(in the rows, 128 means zero)
Rotation paths and how fast each direction turns (degrees each step)
Each turn is a multiple of 5 degrees from 10 to 175, or 0.
Each row of a path follows its step; steps can be skipped.
Path 1:
step 0: [122 123 124 134 137 129 133 132 136 135 132 128 123 130 135 120 124 128
 129 121 135 126 136 131 138 127 120 128 125 135 118 127 123 129 130 121
 130 125 129 144 132 131 126 132]
step 5: [125 127 115 134 129 125 130 128 122 133 126 131 126 125 132 125 129 133
 129 135 120 127 131 144 130 134 123 129 137 133 136 129 128 119 141 127
 124 131 130 122 132 128 126 134]
step 6: [135 133 119 129 122 124 120 126 119 120 127 123 129 128 144 123 123 128
 130 123 132 130 130 125 125 127 143 133 134 128 131 126 128 125 135 121
 129 130 122 128 129 126 123 119]
step 11: [124 124 133 133 132 131 122 130 120 137 134 119 132 133 130 132 118 124
 135 122 121 135 124 128 125 128 126 133 123 120 131 129 127 131 126 120
 138 126 136 130 132 139 128 119]
step 13: [124 132 123 127 133 136 120 128 124 122 132 133 130 132 139 125 126 131
 130 132 124 128 143 132 129 139 129 135 126 133 137 125 128 127 134 135
 119 128 123 132 136 137 128 126]
step 14: [127 128 121 124 128 122 125 129 124 131 125 124 131 134 136 129 127 114
 125 129 123 134 140 122 125 124 132 134 126 119 136 124 136 130 130 116
 132 130 132 135 127 120 123 131]
step 15: [125 128 122 127 139 127 122 126 124 130 132 128 127 120 131 122 135 128
 124 136 125 131 128 128 134 127 124 128 128 130 109 128 136 126 126 119
 123 121 124 136 122 128 119 131]
step 22: [127 130 129 127 125 112 124 125 117 132 132 120 123 127 134 112 131 130
 128 128 130 126 135 116 127 126 130 137 127 126 126 127 124 133 127 122
 128 121 129 129 128 122 118 126]
step 25: [123 127 129 127 127 120 109 127 129 126 128 129 123 117 136 130 127 124
 132 123 130 118 132 131 127 132 134 127 119 139 127 125 126 129 131 126
 133 121 126 128 132 120 126 123]
[127 131 127 126 123 127 126 127 128 130 128 126 130 130 130 131 130 127
 127 128 129 127 127 126 129 126 126 129 125 129 127 131 127 129 127 125
 128 128 128 129 128 130 127 129] : 95
[129 129 127 129 129 127 126 129 127 129 130 125 127 128 126 129 128 128
 129 128 129 127 129 123 127 127 131 127 127 125 128 128 127 123 127 128
 128 130 129 128 129 125 130 128] : 140
[128 130 126 127 129 126 131 130 128 128 129 127 127 125 127 126 130 130
 126 125 129 130 129 129 130 128 128 129 125 129 131 130 129 127 127 128
 131 128 125 129 125 129 129 129] : 20
[128 131 127 129 130 128 127 125 129 127 130 130 128 127 129 131 126 129
 124 130 127 128 127 129 130 129 128 127 128 128 128 129 129 127 125 131
 128 126 129 127 129 129 126 132] : 135
[126 129 128 129 128 130 129 128 126 127 129 128 128 126 132 129 130 129
 131 126 130 128 124 130 128 128 128 126 128 130 132 126 128 125 128 127
 130 128 132 128 130 129 129 127] : 55
[128 128 129 126 131 127 127 127 128 127 126 123 126 129 131 125 127 127
 127 129 128 126 126 130 128 126 128 128 126 126 129 128 129 130 125 128
 129 127 129 130 127 126 128 127] : 95
[124 128 129 128 131 129 126 129 129 125 129 128 128 127 126 131 127 128
 128 126 128 128 129 126 125 128 126 129 124 128 130 126 130 130 129 127
 126 127 129 131 128 129 127 129] : 25
